In the rows, zero is written as 128.
Each path below is one point turned by a fixed rotation once a step. After each direction that follows a path, write how fast that rotation turns it, in deg/step (0 if it stays still).
Each turn is a multiple of 5 degrees from 10 to 175, or 0.
Each row of a path follows its step; steps can be skipped.
Path 1:
step 1: [140 132 123 138 134 120 124 139 120 122 133 124 121 137 138 116 140 127
 127 133 131 140 114 118 128 126 127 129 126 114 129 123]
step 2: [138 116 146 141 134 123 130 120 123 122 124 120 124 137 141 121 135 131
 137 130 119 125 125 120 131 125 118 134 132 124 131 134]
step 4: [131 134 122 146 132 132 138 138 136 121 126 131 132 130 129 120 129 118
 126 131 124 141 128 127 141 134 106 131 130 132 129 130]
step 5: [122 122 130 143 140 139 131 129 129 132 135 125 135 138 129 127 135 131
 129 133 130 138 122 133 133 125 123 122 132 131 130 155]
step 6: [118 135 129 140 155 129 131 120 133 125 140 132 117 130 136 139 127 121
 130 133 135 131 133 129 123 129 124 131 124 128 133 134]
step 9: [133 132 129 139 130 125 123 121 131 119 133 128 119 136 134 126 127 121
 124 117 143 127 115 126 126 121 122 130 121 113 111 135]
step 10: [135 135 147 142 131 121 123 133 140 128 131 121 126 130 133 114 135 126
 116 129 124 133 130 121 121 130 119 126 124 114 126 126]
step 11: [140 120 145 144 128 130 133 124 133 135 123 125 128 131 134 115 125 124
 137 139 138 127 129 128 133 127 123 121 113 131 129 131]
step 12: [128 130 122 144 139 116 127 141 130 130 132 122 127 134 134 128 126 116
 137 138 134 129 117 132 139 121 119 118 124 129 125 120]
step 13: [124 123 135 131 137 121 135 133 131 132 127 129 128 140 139 120 134 118
 131 124 119 143 120 133 127 115 110 133 135 134 132 133]
step 14: [116 128 141 138 144 133 130 116 117 127 122 126 133 133 141 130 121 129
 120 131 134 135 125 134 126 126 120 116 133 134 136 131]
[130 132 127 123 134 130 131 125 125 128 128 133 129 125 126 129 128 125
 125 130 128 128 122 132 122 126 130 128 132 128 132 130]  45
[125 127 131 132 132 129 132 129 132 126 125 127 124 129 135 126 129 123
 125 128 127 128 122 128 132 130 132 127 127 127 128 130]  0
[128 128 129 128 128 126 124 127 123 128 125 126 128 126 130 127 128 133
 128 130 130 133 123 129 134 130 128 136 132 132 132 125]  25
[126 127 126 127 130 126 127 127 126 128 128 133 130 129 134 130 123 131
 129 121 128 134 129 123 124 131 133 126 126 127 129 129]  45
[128 126 126 126 130 125 133 130 125 131 127 129 132 129 133 125 127 132
 125 132 126 123 125 122 127 126 123 128 125 131 125 126]  35
[129 131 128 128 133 123 123 128 129 127 125 128 130 125 130 134 127 126
 126 131 122 125 132 127 131 133 124 125 130 124 130 127]  170
